One hidden turn or mirror swaps the rows below in pairs. Which row is each named row swapped with?
The rows were stretched afterwards, more along some directions than others.
q_858: [ 22   7 -12 -10   4  -4  14   3  10  15  16  -2 -20   9 -20   6  -3  17
  -3  -6   3  19  -5]
q_691: [ 12  31   0 -11  -8  -7   8  20  -6  -4   3  19 -18   0  20  -5   7  20
  22 -10 -21  32 -17]
q_549: [ 19  18   4  -3 -25  13  13  18   4   0  10   9 -19  16 -10  15 -13  11
  13  -5  -3  17 -14]
q_170: [ 19  10 -10   4  -7  13  12  13  11   3  20  11 -12   3 -17  15 -10   4
   1  -1 -11  15 -15]
q_365: [ 12  19   5 -20  -9 -17   9  17  -4   9  -4  -3 -26  10  -6   7   6  22
  14 -16  17  25  -8]
q_616: [ 24  22  15  -7 -17   8   1  16   3  -3  -6  10 -26  -1   4  10  -6  18
  12 -13  -3  22 -13]
q_150: [ 21  12  -4  -2  -6   1  -2   6   0   2   6   8 -17  -4   7 -13   3  20
  25  -9 -15  15  -7]
q_286: [ 17  13  -9 -14  -1  -3   8   9   5   9   9   6 -19   1  -5   8   0  14
  -9  -4   4  24 -18]
q_497: [ 20   5   2 -18   4 -16  16  12   1  15   6  -1 -25   9 -15   2  -2  30
  -2  -8   3  22  -6]
q_967: [ 21  11   1  -7  -8   2  12  18   5   2  14   7 -20  19 -30   7 -13  20
   7  -8   4  13 -11]
q_838: [ 15  12 -19  -6  -6   1  23   8   4  14  16  16 -30  11  -5  -6  -4  25
  15 -18  -8  26   2]
q_485: [ 26  17 -13 -19  -2   6  24  10  -4   7   0   4 -29   2   3   6 -10  33
   7   0 -11  16  -8]
q_355: [ 22  26  -4 -10 -14  22   3  11 -11   2  -5   7 -36  -3   8   2  -2  24
  18 -19 -14  16   2]
q_499: [ 18  13  10 -14  -6  -8   4  12   1  -1  -2   5 -21  -1  -1   3 -11  30
  -1 -10   2  17 -18]
q_985: [ 12   6 -15   1  -8   4   1   0   0  -2   5   8 -20  -1   0 -19   2  27
  24 -21 -16  -1   6]
q_591: [ 16  19 -32  -8   1  20   9   7  -8  -2  15  11 -21  -9   2   2   0  14
  14  -6 -18  12 -10]
q_388: [  8  11   4  -2 -15  11  18  16  -4   6 -10  14 -27   8  -5   6   3  15
   5  -8  -1  17   2]
q_501: [ 21  19 -23 -25   0   6   7   0   1   9   8   2 -24  -2  -5   2   3  25
   6 -14   1  20  -6]
q_784: [ 21  13 -23 -12  -7   8  -9 -11   4 -13   5   5 -10  -8   0 -10  -8  20
  15 -17  -1  -6  -6]
q_561: [  8  28  -2 -19  -1   1  -6  16  -9   4  -7   3 -23 -13  17   4   6  22
  16  -4  -5  19 -12]
q_396: [ 33  26   7 -26  -8  -5  11  21   4  -8   7   5 -22   7   1  17  -9  23
   3  -5  -7  28 -36]
q_651: [ 19  17  -5 -15  -5   0  19  14 -12  12  -2  11 -36  -1   7  -9  -2  40
  16  -4 -20  19  -4]
q_131: [ 18   4 -13 -15   8  -7  16   1   7  10   8  -3 -25   4 -21   3  -5  29
  -8 -12  -2   9   0]
q_408: [ 21   9  -8  -2 -22  11   9  -3   8  -1   2   7 -18   7   3   4  -9  11
   9 -22   8   2  -4]
q_400: [ 21  17 -25 -20  -6  16   2  -6  -3   0  -4   4 -32 -11  -8   4  -8  28
   5 -28   9   0  -4]
q_23: [ 17  18   6 -13   4   5  22  31 -15   4   6  11 -31  -2   1  11   3  24
   9   1 -26  39 -15]
q_253: [ 12   1  -3 -11  15 -10  23  16   1  12   7   3 -16  -2 -12   9   3  23
  -1  -2  -8  22 -10]
q_803: [ 20  17 -28 -15   5  18   7   7  -2   0  17   7 -19 -16   0   5  -4  17
  13  -8 -27   9 -10]
q_731: [ 29  21  -2 -30   9  -1  16  26  -4   0   9   3 -29  -2  -2  20  -3  32
   5  -9 -17  34 -25]
q_308: [ 23  26  -3 -10 -28  19  23  16  -3  13  13  19 -38  24  -7   9  -5  13
  13 -17   2  23  -6]
q_229: [ 14  16  -2 -13   3   3  20  30  -8   3  16  13 -23   1  -2   5   0  27
  16   0 -34  34 -15]
q_422: [ 29  12 -16 -17  -3   5   2   5   6  -4   2  -3 -14  -2  -4   7  -9  19
  15 -12   7  -1 -12]
q_578: [  9  22  -6 -13   2   2  16  23 -10   2   9   5 -23   8 -19   5   0  17
   2   9 -14  20 -10]
q_764: [ 21  22 -18  -7 -20   6  20   6   4  -5  15  13 -19  12  -5   8  -4   8
  11  -7   2   8 -21]
q_824: [  9  10 -27   0  -6  20  11  -7  -7  14   8   3 -34   1 -19  -5  -5  22
   8 -19 -12  -2  19]
q_36: [ 16  21  -8  -3 -17   8  -1  11   5 -16   8   5  -9   7   8   5   0   6
  22 -12 -10  10 -17]
q_621: [ 12   4 -20  -3   6   8   2   0  -2   1  13   8 -17 -13 -14  -7  -2  22
  14 -21 -13   1  -4]
q_147: [ 19  14 -18 -11   5  11  -4  -3  -2   8   1  10 -28 -27   7  -8  -4  19
   8 -13 -16   7   0]
q_729: [ 14  14 -14   2 -12  25   6   4 -11   0   7  11 -30   1 -16  -6 -11  24
  15 -14 -20   2   8]
q_337: [ 16   5   7 -14  -5  -4  10  11   0  15  -3   0 -30   2  -8   7  -1  29
  -1  -9   4  25   0]
q_10: [ 18  12 -13 -14   4   5   0  -1   0   9  -2  -2 -24 -13  -8   3  -9  31
  -2  -5   1  10  -5]
q_287: [ 26   9  -3   2 -24  22  18   3  -1  10   0  12 -31   9  -2   1  -6  18
  14 -14  -5  13   6]
q_454: [  5  13   7   1 -13  14   5  16  -8   7  -1  15 -20   3   0  -5  15   8
  16  -3 -20  23   6]
q_413: [ 12   4 -23   1 -10   6  -4  -8   1   4   9   4 -16   1  -6 -16   1  15
  21 -21  -2  -5   9]
q_306: [ 25  16   1 -11 -11   7   8  12   1 -12  15   8 -25   8 -19   9  -9  21
   9 -17  -9  13 -21]
q_618: [ 22   7 -25  -4 -20  20  -4 -12   5   6   3   6 -23  -5   2  -7  -4  15
  15 -21   6  -3   6]
q_987: [ 27  21 -18 -30   3  -6  10   6  -2  -6   4   2 -32  -8  -5  17  -9  31
   8 -24   8   8 -21]
q_373: [ 24  26 -24 -15 -14  16  14   9 -10  -6  11   8 -28   7  -1  -5  -2  19
  29 -17 -13   8  -6]
q_668: [ 16   8  10  -6 -11  -1  18  12   3  -1   6   9 -18  19 -17   5  -5  18
   3  -8  -3  21  -2]
q_290: [ 23  27 -10 -13 -13  13  21  18  -1  11   6  14 -30  14  -1   7  -6  23
   2   2  -6  25 -10]
q_788: [ 32  24 -21 -15 -16  11   7  -2  16  -1   8   7 -20   5  -1  13 -14  15
   5 -16  16  10 -17]
q_508: [  6  15 -11   2 -15   6   7  13  -4  -9   8  18 -22   6  -8   4  -1  11
  20 -16  -6   4  -6]
q_305: [ 22  21 -19 -10 -24  10   1  -3   2   6   8  11 -23   6 -13  -3  -3   4
  10 -16  18  -1  -7]
q_195: [ 12  19   1   0 -18  12  20  18  -4   3   5  12 -26  19  -5   2  -2  18
   6  -2 -12  24   2]
q_452: [ 13  17 -20  -1  -8  18   1  15  -3  -8  13  15 -13  -1   5   2   3  10
  23  -8 -26  11 -10]
q_961: [ 24  30 -16 -16  -8   7  13   4   0   3  13  15 -26   1  -2   6  -4  13
   4 -19  -9  20 -14]
q_786: [ 34  25  -5 -26 -11   7   0   8   2  -6   1  -1 -21 -11   9  15 -17  26
  14  -9   0  10 -28]
q_444: [ 18  13   3  -6 -14   4   1  11  -4  -1  -3   8 -23  -4  20  -1   8  15
  23 -23  -8  24  -8]
q_893: [ 37  20  -4 -26   4  -3   4  15   3  -6   5   1 -21 -19  16  12 -10  33
  19 -15 -13  24 -32]
q_116: [ 31  27 -14 -19 -12  18   4   1  -6  -4  -1   6 -31  -8  10  -1  -9  27
   9 -12 -10   9  -8]
q_552: [ 14  13 -11 -10   0  -4   3   8   6 -15   3  -3  -6  -2   7  10   5  13
  15  -2  -5   8 -20]
q_53: [ 12  22   6 -15  -1  -7   1  14 -10 -10  -1  -2 -25 -11  -3  10   2  25
  12 -14  -8  16 -19]

q_961 pairs with q_691
q_413 pairs with q_497
q_788 pairs with q_616
q_444 pairs with q_286
q_365 pairs with q_305

